Families of rows that turns and mirrors carry onto each other, the same ones carrying the whole set onto itself: the rest of each named row's family, in list order:
5 families of 6 rows:
Vatik: [ 2.76 -4.19 -0.53  1.42  0.15 -0.67  1.32 -2.27  3.23  2.47 -3.28 -1.56
  1.99  0.06 -1.61 -3.09 -2.86  1.40 -0.95 -2.15 -3.00 -2.15 -2.56  1.06
 -0.23  0.85]
Besa: [ 3.33 -1.85 -0.06 -1.07 -0.68  0.25 -0.24 -0.61  3.79  4.27 -3.21  0.17
  1.99  1.60 -3.79 -4.17 -1.40 -0.23  0.72 -3.27 -4.03 -3.80 -2.94  1.52
 -0.90  0.41]
Ver: [-2.33  1.34  1.69 -2.73  1.60 -3.66  0.81 -1.93  3.30  3.11  2.71  0.58
 -3.61  0.57 -2.58 -2.06 -3.47  1.43 -5.87 -5.34 -2.98 -2.72 -0.66 -0.98
 -1.64  0.94]
dofi: [-0.66 -3.54  5.38  0.16 -2.55 -2.92 -0.56  0.75  0.96  1.94  0.10  1.44
  0.30 -3.25  1.61  1.25 -0.06 -1.00 -2.58 -0.09 -1.38 -0.33  0.66 -0.87
  0.56 -1.78]
teda: [-4.76  0.93  2.42 -1.54  3.96 -3.07 -5.75  2.23  1.96 -0.32 -0.74  0.04
 -1.11 -0.54 -0.87 -4.85 -1.11 -0.06  0.14 -1.39  0.59 -1.94 -0.82  0.00
  0.33  0.33]
Mos: [-3.84  1.81  1.69 -0.21 -0.50 -3.14 -0.39 -1.52  3.22  4.18  1.96 -0.01
 -3.02  2.17 -4.62 -1.82 -4.59 -0.27 -4.06 -5.40 -0.50 -4.15 -1.20 -0.39
  0.86  1.42]
Ved: [-2.85 -1.73  2.52  2.24  5.01 -2.72 -3.50 -1.20  1.82  0.99  0.62  4.17
  0.25 -0.24 -0.81 -4.30  0.90 -1.19  0.51  1.22 -2.05 -2.30 -0.82 -2.63
  0.71  1.41]
lub: [-1.09 -1.17  0.67  0.57 -0.93 -2.15 -0.32 -0.19 -3.70 -2.57  2.54  0.69
 -2.56  1.49 -0.34 -1.15  0.77  0.97  2.46 -1.33 -3.78 -3.00 -2.14  0.78
 -0.64  1.76]
liped: [-2.10  1.75  3.10 -0.89 -2.31 -2.71 -4.28 -0.76  0.24 -0.29 -2.59  2.39
  1.44  2.11  2.72 -3.40  0.80  2.58 -5.37 -5.21 -1.30 -0.08 -2.65  2.28
  0.08  1.46]
val: [-2.55  1.01  0.89  0.41  2.13 -2.56  1.71 -0.45  3.36  1.97  2.59 -0.01
 -2.47  2.25 -3.78 -3.00 -3.77 -2.83 -4.23 -4.98 -0.76 -5.33  0.64  1.63
 -0.05  0.68]
mame: [ 0.29 -1.64  5.62 -0.87 -4.17 -2.80 -1.81  0.84  1.25  1.73 -0.13  3.86
 -0.57 -0.89  0.20 -0.72  1.98 -2.37 -1.58  0.54 -4.38 -0.74  0.80  0.69
  0.42 -1.53]
libi: [-4.59 -1.50  3.90  1.53  3.14 -2.70 -5.62  1.12  1.72 -0.11 -1.19  2.85
 -1.92 -0.89 -0.16 -3.85  0.24 -0.26 -0.65 -0.76 -0.91 -1.21 -0.97 -2.03
  2.66  1.16]
lef: [-0.20 -3.09 -1.20 -1.13 -0.24 -2.78  0.76 -0.35  0.61 -0.23  2.38 -0.87
 -0.77  0.77 -0.83 -0.70 -0.23  0.25  2.31 -4.11 -6.15 -0.48 -4.40 -0.65
 -2.13  2.88]
bato: [ 1.16  1.85  1.08 -1.91 -1.94 -4.07 -3.82 -3.57 -0.14  3.73  0.47 -0.14
  2.24  2.29  1.67 -2.23  0.56 -0.87 -5.05 -5.48 -0.15 -2.62 -4.62  0.06
 -0.80  2.85]
Viza: [-4.10 -2.06  3.02 -1.53  4.66 -4.06 -3.15  0.58  2.78 -0.16 -0.97  3.72
 -0.12 -2.34 -0.85 -2.85  1.00  0.47 -1.36 -0.36 -3.07  0.54 -1.34 -2.01
  0.20  0.22]
peme: [-0.71  1.24  1.90 -2.78 -0.24 -3.75 -5.77 -0.06  1.07  0.19 -1.38  1.45
  2.92  2.57  2.72 -2.88  0.84 -0.28 -5.71 -5.09 -0.41 -1.86 -3.12  2.83
 -0.05  2.04]
dunum: [ 0.13 -1.58  4.18 -0.10 -3.97 -0.81 -0.62  1.77  0.39  1.86  2.34  3.63
  2.17  0.21  1.72  1.11  1.02 -2.23 -1.78 -1.14 -3.75 -1.88  1.50  2.46
 -0.93 -0.45]
ven: [ 1.47 -1.60  0.61 -0.02 -0.22  2.13 -0.67 -0.25  3.80  3.83 -4.21 -0.70
  1.65  1.98 -2.65 -4.11 -0.52 -0.20 -2.29 -5.91 -0.97 -3.62 -0.77 -0.14
 -2.20  1.07]
Sepe: [-4.82  0.04  2.00  0.65  5.65 -3.40 -5.53  1.29  1.70 -0.96 -0.26  3.24
  0.60  0.55  0.31 -3.36 -0.61  0.04 -0.88 -1.04 -0.16 -2.47 -1.37  1.36
  1.14  1.42]
megif: [ 2.87 -1.87  0.40  1.91  0.66  0.25 -0.59 -1.57  3.52  4.44 -1.67  1.59
  4.43  1.19 -0.81 -4.71 -0.60 -0.01  0.48 -0.29 -3.38 -2.68 -3.25  1.26
 -0.72  0.69]
Betu: [-0.43  2.78  2.15 -3.85 -1.74 -3.48 -5.94 -2.14  0.09  2.81 -1.36  1.09
 -0.22  1.07  1.29 -3.09 -0.45  1.54 -5.31 -5.66 -1.31 -2.08 -3.46  1.51
  0.36  1.79]
pem: [-2.51  1.75  0.67 -1.24 -0.05 -4.17  2.09 -1.74  1.97  1.34  1.17 -0.41
 -2.24  2.34 -6.65 -2.72 -3.25 -1.57 -2.68 -3.13 -1.20 -4.04  0.77  1.05
 -0.34  0.81]
Moku: [-0.52 -2.73  0.24  2.27 -2.14 -2.93  0.87  0.28 -0.61 -1.17  1.90  0.31
 -1.31  3.00 -1.95 -1.11 -0.26 -0.08  2.83 -3.20 -4.52 -2.42 -4.84 -0.07
  1.09  2.91]
gateb: [-0.57 -0.78  6.69  0.38 -2.98 -3.51 -1.07 -0.58  2.37  3.30  1.26  2.91
  1.42 -0.50  2.81 -2.15  0.28 -3.24 -3.30 -1.35 -2.67 -1.68  1.61  0.07
  0.28 -2.40]
fotik: [-4.59  2.46  2.91 -0.06  0.57 -3.83 -0.52 -1.66  3.17  4.07  5.44  1.15
 -2.38  1.35 -0.73 -2.95 -3.76 -1.18 -3.87 -3.86 -1.36 -4.06 -0.80 -0.26
 -0.51 -0.25]
Refi: [-0.44 -1.32  3.66  0.76 -5.57 -0.88 -0.14  1.71  1.99  2.23  0.32  3.06
  1.39  1.02 -1.59  1.34  1.84 -1.40 -1.61 -0.10 -2.87  0.18  0.44  1.05
 -2.01  0.27]
nibur: [-0.10  0.91  1.68 -2.21 -1.13 -5.40 -3.64 -1.82  1.16  2.11 -0.66 -1.12
  1.01  0.49  1.15 -0.87 -2.35  2.79 -6.47 -4.17  0.92 -0.65 -4.24  0.68
  0.39  2.26]
bir: [-0.43 -0.95 -0.76  0.78 -0.19 -4.77  0.57 -1.47 -0.17 -0.48  3.54 -0.68
  0.83  2.89 -0.91 -3.34 -0.12 -2.39  1.97 -4.94 -3.57 -2.40 -5.44 -1.04
  0.06  3.65]
gizo: [ 2.66 -1.49 -0.82  0.14  0.97  1.76  0.05 -1.30  3.73  3.79 -2.49  0.96
  2.84  1.75 -3.10 -4.02 -0.88 -1.76 -3.24 -3.22 -2.54 -4.19 -0.38  2.43
 -1.14  1.44]
vep: [-0.81 -1.58 -0.46  1.51 -0.65 -2.78 -0.03  0.60 -2.39 -1.55  4.11  0.74
 -0.55  1.91 -0.81  0.54  0.64 -2.31  1.97 -2.88 -3.39 -2.51 -1.98  1.05
 -0.16  3.93]

Which other rows belong to the same family as Vatik? Ver, dofi, lef, Viza, nibur
Which other rows belong to the same family as Refi? teda, lub, liped, ven, pem
Which other rows belong to the same family as Betu? Besa, Mos, mame, libi, Moku

